Rotation paths and how fast each direction turns (degrees per step):
Each turn is a multiple of 5 degrees from 10 to 175, or 0.
Each row of a path follows its step; steps can be skipped.

step 2: [ 16.8 -14.6  -6.1  -0.7  19.6 -12.0   8.1 -13.7  14.7  -1.0   2.0  10.0
  -4.8  -8.7  13.7  -9.4  11.7 -15.7 -18.0   2.3  -4.7  12.7  -0.1  27.3
 -10.7  -2.7  14.8 -16.5  19.1  18.1  -4.8  -0.9 -18.6   5.5  -5.7  -8.3
  -3.6   6.2  15.1  -2.2 -13.5  -2.9]
step 3: [ 24.7 -10.8   4.7   7.2  11.7 -14.3  15.8   2.9  -6.2  -2.7  -9.6 -13.3
   1.2   7.9  -9.7  13.3  -1.3   2.0 -22.3  -0.7  -5.8 -10.0  15.2   4.6
   5.1  13.3 -11.7   1.3 -10.7  22.1  -0.9  10.2 -21.0  -2.8  15.7 -12.1
 -13.3  17.2 -17.6  -7.5   9.5  16.5]
step 5: [ 11.9  21.4  -6.2  -5.4   7.6  -5.5  -4.0 -28.8  12.1   4.6  -5.0   6.9
  13.8  22.7  10.3 -17.5  -5.8  -5.2   5.7  13.7 -12.7  17.1   3.3  16.4
  -6.4  -1.0  -3.1 -13.5  -5.8   1.6   7.5  -9.4   9.5  -8.8   9.9 -15.1
  -7.2  -8.6   3.6   8.4 -27.6   3.7]
step 6: [ 12.5  -2.7   7.9  -1.6   3.4  22.1  14.0   0.5  13.0 -18.4 -11.9   3.7
  -6.9  19.9   5.4   5.8  10.4  18.5 -18.0 -13.4  -1.1  -8.3   0.9  16.6
  -1.6   3.5 -17.8  -5.5  23.1  14.1  -3.9  -0.6   3.2  -3.8   1.5 -24.1
   6.6  -8.1 -14.9 -12.3 -12.2  17.0]
step 7: [ -0.8 -15.8  -2.6  -3.6  -2.3 -17.5   8.0  -9.3 -10.8   3.7  -8.1   9.4
   4.4 -21.1   1.2  -6.3   8.0   0.8   0.7   1.9 -14.0 -21.0 -13.9  -1.1
  -9.6   8.4  12.2 -11.0  11.3  17.8  -7.0  13.1   0.1   7.3  -3.0 -21.1
 -17.5 -11.9  -6.5 -34.5   9.2   2.0]
step 9: [  2.3  14.1  -2.5 -11.5  -9.1   7.8  14.9  12.3   5.9 -19.7  -4.1  -4.9
  18.4  -1.2  -4.8 -12.2  -7.1  -1.3  -3.2   2.9  -2.9   7.2  28.7  -8.5
   2.0  -3.0  -2.3  -5.1  18.7  -9.6  15.0   2.9   7.7   4.8  -8.0 -10.3
  -7.0  13.1 -13.4  -2.3 -26.1  30.6]
step 11: [ 14.2  -7.3 -27.6 -12.2  21.9   4.8  10.4  -3.4   5.5  12.9 -10.3  -4.5
  -1.7  -1.9  -0.9   5.6  -1.6  21.5   2.2 -23.3   6.2  -1.6 -12.0   8.0
   3.3 -12.1   7.9 -25.9  10.7   0.1   0.8  -8.8  13.3 -21.8   1.1 -18.1
  -0.8 -10.6   4.4  -9.2  12.8  -0.5]
step 13: [-14.0  -0.3  19.5  -4.3   6.4   0.5  20.7  -3.8  13.7  14.5  -0.2 -11.0
  10.7 -23.2  -3.9 -12.6  -9.6 -26.1   6.8   5.6   7.4   0.8   1.8  -9.6
  -1.1 -13.9   6.5   1.0  -0.5  15.0 -11.4  17.2   0.6  -2.8  10.4 -14.0
  14.6  -2.5 -21.2   8.8  -1.0  24.9]
step 14: [ 13.8 -11.5 -15.5   0.9   1.1  -4.4  30.7  12.1   7.8  21.2  -8.9   0.4
 -14.5   4.4   9.6 -27.2  -8.9   1.0  -3.2  15.4  15.8  10.7   3.7  -2.3
   1.8 -15.1  10.5 -15.0   2.9  -5.5  25.5   0.1  10.8 -14.6   0.1   3.3
  -5.3  12.3   0.4  -5.8  -6.2  13.4]
Speeds:
[-6.7  3.5  7.2 -0.2 -3.6 -5.2 -3.6  4.4  1.7  1.0 -0.1 -1.7 -3.0 -7.6
 -2.7  0.2  3.7  2.3 -4.4 -3.4  4.9 -0.4  1.7 -1.8  3.7  4.5 -5.1  0.0
 -4.2  4.8  3.3  1.4  2.9  4.8 -0.1 -5.2 -2.6 -6.6  1.3 -1.7 -2.2  2.6]
120
[-0.8 -0.9  0.6 -0.1  3.5 -4.3  6.4 -3.8 -1.8  4.6 -2.4 -1.3  3.5 -4.4
 -5.5  4.0  0.5  0.3  1.2 -4.9 -2.3  2.6  1.5 -3.8  0.7  0.4 -3.7  4.8
  1.8 -5.1 -1.5  9.2  1.5  1.4  4.0  5.4 -3.2  2.0 -4.1  1.7 -7.5 -5.8]
80
[-2.8 -0.8  1.3  3.6  2.9  1.0  6.1  0.5  0.3 -2.1  7.9  5.2 -2.8 -1.7
 -8.1 -5.0 -1.8 -2.0  3.4 -0.3 -4.0  1.9 -3.6 -0.1  4.0 -3.2  0.5  3.4
 -3.8  4.9 -2.0 -6.1  4.0 -3.5 -1.7  3.4 -4.9 -3.1 -5.2 -5.9  2.1 -0.7]
115
[  7.5  -2.1  -1.8  -4.6  -1.3   2.3  -4.0   6.0  -2.1   1.9  -4.7  -0.8
   2.6   0.2  -2.4   0.7   4.0  -2.6   7.8  -4.3   2.0  -0.2   0.9  -2.3
   1.7   0.5  -3.1  -1.4  -4.3   3.5  -2.3   1.1  -7.2  -3.5   2.4   2.6
  -2.7  -1.9   4.0 -10.7   1.1  -3.1]
90
[-0.9  3.6  2.5  1.6  9.3 -3.9  3.3  3.5 -0.6  0.7 -4.8  2.6 -8.7  3.0
  1.7 -3.9 -0.9 -6.2 -0.3  0.4  1.3 -0.9 -1.8  6.2  1.6  5.1 -2.1 -1.0
 -1.1  1.7 -0.2  0.7 -4.8  2.9  7.3  7.4  0.0  1.1  3.3  4.1  2.0  2.3]
25
[-4.4 -1.0  1.6 -3.7 -1.0  5.5 -1.6 -2.1  2.3  0.9 -2.0 -4.5 -1.6  2.8
 -0.5 -1.5 -1.2  0.3  3.7 12.0  0.8  5.6 -2.1 -6.2  1.8 -4.2 -6.7 -4.2
 -0.6 -2.8  3.1 -0.3 -2.9  1.7  1.3  5.0 -4.3 -2.8 -2.5  0.9 -4.2  6.0]
80
[  4.6   5.2  -1.4   1.6   3.2   5.2  -2.9   6.4   1.2  -1.0   1.2   5.5
   3.3   2.4  -0.6  -1.4  -1.7   4.8  -4.2   2.0   1.8  -0.7   2.7  -0.9
  -1.6   1.6   7.0   0.4  -3.5  -5.5   0.8   3.4   1.4  -1.7   5.2   2.0
  -3.6 -11.9  -2.5   2.9  -3.0  -2.0]
70
